(in the rows, 128 means zero)
Families of rows that turns and mirrors carry onto each other, the same ones carrying the whole set onto itself: the rest of each named row's family, in list order
4 families of 8 rows
Z_443: [138  86 122 111 198 128 114 139 156 145 131 131 162 150 113 142 138 148]
Z_954: [135  89 145 130 157 116 106 157 122 147 146 149 129 144 120 159 130 174]
Z_10: [143 117 136  92 136 124 118 154 117 130 120 132 155 128  90 155 113 147]
Z_275: [153  97 172 122 164 126 125 155 114 139 147 151 119 160 114 148 142 162]
Z_398: [131 119 122 110 132 123 117 155 124 125 118 130 159 131 100 158 116 122]
Z_559: [141 142 152 136 134 118 142 144 103 147 116 142 117 145 141 147 145 136]
Z_413: [128  98 126 107 196 122 116 127 163 139 132 152 168 140 105 146 116 142]
Z_81: [125 122 165 126 186 118 132 127 161 153 114 155 126 161 158 144 147 146]
Z_871: [125 129 155  99 180 119 136 106 124 129 126 128 130 134 108 125 123 168]
Z_862: [149 115 137 144 158 131 117 146 160 167 113 155 148 148 126 177 147 119]
Z_952: [143 148 124  96 172 124 126 126 154 136  90 140 170 131 136 150 124 124]
Z_207: [124 117 159  85 183 116 131 113 122 122 126 141 138 151 120 115 123 160]
Z_548: [138 121 156 133 197 117 141 116 143 162 131 164 127 154 144 135 145 156]
Z_248: [143 106 162 117 162 107 107 159 114 147 140 163 119 152 127 161 137 171]
Z_240: [134 151 133 113 173 124 152 115 144 140 102 145 156 142 126 134 131 104]
Z_537: [121 125 142  99 171 110 141 124 107 119 136 139 138 138 120 116 114 160]
Z_234: [165 129 135 133 150 133 120 164 142 160 116 152 155 143 130 184 143 125]
Z_267: [165 108 132 114 149 122 120 164 141 158 111 145 134 155 137 179 142 116]
Z_431: [140 142 116 111 171 138 152 115 152 130  98 144 162 144 133 151 120 125]
Z_890: [147 129 158 127 197 127 133 124 146 152 123 160 138 167 161 144 152 138]
Z_545: [144 111 122  91 151 144 112 154 110 116 124 146 149 123 104 155 121 143]
Z_624: [156 118 119 109 147 125 124 150 109 126 129 138 158 124  89 151 116 135]
Z_546: [140  99 169 125 162 104 104 161 117 150 145 148 123 141 115 143 143 156]
Z_39: [145 151 159 113 133 118 152 132 108 130 111 141 130 148 145 152 138 141]
Z_607: [146 140 132 102 171 143 143 119 150 136 102 130 173 141 123 138 128 114]
Z_867: [153 134 174 127 185 106 139 128 159 159 114 146 140 169 146 143 144 144]
Z_529: [131 137 164 103 188 128 131 117 126 117 127 147 155 136 114 119 124 171]
Z_908: [143  91 142 113 208 129 109 134 147 141 122 137 163 148 114 171 134 149]
Z_60: [145  96 135 105 201 132  98 146 155 152 131 152 163 146 106 147 128 144]
Z_206: [155 112 130 136 154 124 121 170 146 150 117 165 155 151 139 169 140 114]
Z_539: [153 155 154 104 128 122 142 147 121 135 116 155 126 144 136 127 132 137]
Z_742: [143 154 162 125 134 115 143 137 113 135 112 162 122 136 134 152 125 133]

The rest of the family of Z_546: Z_443, Z_81, Z_871, Z_431, Z_624, Z_206, Z_742
The rest of the family of Z_867: Z_275, Z_952, Z_267, Z_545, Z_529, Z_908, Z_539
The rest of the family of Z_413: Z_954, Z_398, Z_559, Z_862, Z_548, Z_240, Z_537

Families of rows that turns and mirrors carry onto each other, the same ones carrying the whole set onto itself: the rest of each named row's family, in list order
4 families of 4 rows
Z_15: [160 109  74 131 106 108 125 147]
Z_639: [160 114  74 131 111 106 126 144]
Z_988: [143 112 103 154  98 144 149 149]
Z_21: [140 119 104 157 101 144 151 147]
Z_315: [164 133 107 133 134 115  88 162]
Z_498: [150 131 131 158 123 148 108 124]
Z_663: [143 122 102 152 103 159 144 149]
Z_196: [152 132 139 162 114 142 107 135]
Z_2: [155 133 131 157 111 152 107 125]
Z_819: [158 138 109 132 134 114  87 159]
Z_507: [145 110 102 155 108 155 145 149]
Z_531: [149 135 139 157 118 141 106 134]
Z_694: [161 142  95 132 126 121  87 167]
Z_719: [161 113  72 141 101 106 115 146]
Z_442: [164 121  69 131 102 111 113 141]
Z_375: [154 143  99 141 130 114  87 164]

The rest of the family of Z_507: Z_498, Z_719, Z_375
The rest of the family of Z_15: Z_988, Z_819, Z_531
The rest of the family of Z_663: Z_2, Z_694, Z_442

Families of rows that turns and mirrors carry onto each other, the same ones carrying the whole set onto itself: the rest of each named row's family, in list order
5 families of 8 rows
Z_538: [113 138  99 101 120 137 140 113 129]
Z_633: [130 104 118 104 108 114 114 136 184]
Z_894: [122 126 101  87  88 160 127 171 159]
Z_278: [139 137 107  83 133 143 142 116 134]
Z_518: [134 122  97  72 100 158 143 167 153]
Z_634: [135 155 109 104 101 154 113 130 138]
Z_833: [111 136 141  94 134 119 138 144 159]
Z_437: [107  94 108  87 109 135 116 145 173]
Z_532: [139  96  88  74 109 145 141 145 165]
Z_710: [113 131  97  93  87 147 145 171 151]
Z_368: [128 153 106 104 103 150 112 130 133]
Z_711: [145 102 106 102 117 116 133 123 180]
Z_304: [121 129 127  91 136 114 160 146 160]
Z_506: [110  99  82  91  97 140 141 144 158]
Z_220: [150 135 103 122  88 115 130 134 167]
Z_881: [170 136 104 101  97 133 123 132 163]
Z_469: [152 145 100  93 107 151 120 120 138]
Z_216: [103 119 116  84  99 149 118 168 162]
Z_745: [144 106 107 106 114 108 131 126 179]
Z_407: [134 101  93 107 103 112 143 131 175]
Z_485: [144 144 119  79 111 142 156 170 154]
Z_478: [130 142 124  95 101 128 146 179 167]
Z_445: [106 132 126  94 133 133 120 119 143]
Z_228: [109 129 108  88 135 141 137 120 134]
Z_462: [133 150  97 115  91 139 121 125 139]
Z_222: [154 147 117 117  96 121 117 137 165]
Z_934: [113 131 109  88 133 150 136 119 134]
Z_859: [119  93  88  85 108 150 126 135 163]
Z_466: [120 142 119 105 107 142  98 124 146]
Z_722: [143 140 122  82 135 129 162 141 149]
Z_112: [138 134 124 113  96 123 100 135 171]
Z_80: [162 106  98  91 107 125 137 134 176]
Z_933: [116 123  96  87  88 156 124 169 155]
Z_397: [117 136 116 100 130 116 165 133 147]
Z_263: [135 141 128  94 106 131 151 176 170]
Z_490: [116  92  86  87 109 140 126 133 163]
Z_875: [124 147 119 101 104 122 162 168 156]
Z_526: [159 144 119 116  99 123 121 135 170]
Z_136: [112 140 137  92 109 131 132 172 164]
Z_594: [123 127 127  89 140 122 161 140 159]

The rest of the family of Z_594: Z_894, Z_634, Z_711, Z_934, Z_859, Z_263, Z_526
The rest of the family of Z_532: Z_278, Z_518, Z_881, Z_469, Z_485, Z_722, Z_80
The rest of the family of Z_407: Z_538, Z_710, Z_506, Z_220, Z_462, Z_397, Z_875
The rest of the family of Z_368: Z_304, Z_745, Z_478, Z_228, Z_222, Z_933, Z_490

Families of rows that turns and mirrors carry onto each other, the same ones carrying the whole set onto itself: the rest of each named row's family, in list order
8 families of 5 rows
Z_406: [148 140 157 124 145 133  90 131  98 127 100 139 135 125 102 119 143]
Z_317: [147 139 152 131 149 135  91 129 104 128  96 131 125 128 103 122 143]
Z_708: [151 134 128 137 141  99 128 141 129  93 131 163 153 104 118 128 126]
Z_915: [147 150 147 124 151 128  82 126 110 121  98 146 132 135 108 127 142]
Z_503: [120 145 117 136 124 139 115 121 132 128 113 118 111 104 102  84 104]
Z_572: [120 155 107 134 133 133 106 115 144 120 111 128 113 114 108  91 104]
Z_139: [120 153 122 136 103 128 115 152 125 116 171 151 121 122 108 123 151]
Z_604: [122 155 112 149 117 130 116 147 138 120 162 143 103 128 110 131 151]
Z_367: [128 129 135 124 112 118 118 122 130 117 118 169 104 148 129 155 128]
Z_380: [119 162 108 122 126 127 100 114 141 111 116 144 129 115 112  90 101]
Z_645: [165 114 112 134 128 124 133 116 119 133 111 118 100 118 108 105 118]
Z_963: [148 144 146 130 155 132  87 127 112 126  96 137 124 134 107 126 142]
Z_51: [153 134 118 150 154 101 129 137 139  99 124 154 136 110 120 133 127]
Z_721: [126 114 153 121  94 123 128 130 108 126 124 160 111 133 120 142 130]
Z_93: [129 119 137 135 114 122 125 125 128 126 114 153  91 144 124 152 130]
Z_224: [113 157 122 105 124 144 111 114 138 132 141 119 137 109 149 133 119]
Z_609: [154 121 124 160 153 109 137 142 135 110 122 137 124 102 113 128 128]
Z_724: [146 145 153 120 145 129  86 128 103 122 102 147 140 129 105 121 141]
Z_950: [120 146 125 144 103 135 123 152 121 123 168 140 113 117 104 120 153]
Z_739: [162 141 101 107 127 106 110 108 130 105 121 160 134 133 124 115 114]
Z_259: [112 154 128 102 118 146 115 119 128 134 143 116 142 103 146 128 119]
Z_888: [127 124 144 116  99 117 121 126 118 115 125 172 117 142 126 146 128]
Z_993: [124 137 137  98 134 105 123 158 132 143 156 118 146 137 119 117 137]
Z_160: [113 146 130 107 118 149 120 121 125 141 141 108 135 100 144 126 120]
Z_705: [159 129 120  99 106 111 119 117 105 112 128 155 147 118 114 100 119]
Z_567: [164 134  95 129 140 115 118 107 139 118 111 136 106 134 120 118 115]
Z_878: [114 147 126 116 125 149 119 120 133 142 137 104 126 104 144 132 119]
Z_897: [127 144 128  99 143 102 119 154 142 137 153 124 144 145 125 122 136]
Z_590: [154 114 137 152 139 111 143 146 118 112 128 135 133  93 107 119 130]
Z_823: [129 141 124 109 149 102 120 153 148 142 148 115 132 147 126 124 137]
Z_151: [121 146 118 151 112 133 122 152 129 125 163 134 102 122 106 125 152]
Z_771: [127 130 138 107 137 110 129 159 132 150 153 107 135 134 118 114 138]
Z_561: [161 112 128 116 106 123 133 122 100 129 122 129 125 108 104  95 121]
Z_458: [150 123 139 138 134 106 137 145 114 103 134 152 153  93 111 118 128]
Z_328: [118 146 125 123 111 138 113 123 120 124 118 128 128 100 100  78 105]
Z_121: [115 154 119 114 128 146 115 115 141 137 138 109 128 108 150 135 119]
Z_152: [121 159 112 140 112 125 111 148 134 113 167 154 115 128 112 130 151]
Z_895: [128 133 130 113 147 107 125 155 143 149 147 105 126 140 122 121 139]
Z_265: [128 109 148 132 102 127 131 129 114 132 117 149  95 136 118 145 131]
Z_750: [117 155 120 115 113 130 106 119 127 114 123 144 139 106 107  81 103]

The rest of the family of Z_151: Z_139, Z_604, Z_950, Z_152
The rest of the family of Z_572: Z_503, Z_380, Z_328, Z_750
The rest of the family of Z_367: Z_721, Z_93, Z_888, Z_265
The rest of the family of Z_823: Z_993, Z_897, Z_771, Z_895
The rest of the family of Z_878: Z_224, Z_259, Z_160, Z_121
The rest of the family of Z_724: Z_406, Z_317, Z_915, Z_963
The rest of the family of Z_739: Z_645, Z_705, Z_567, Z_561

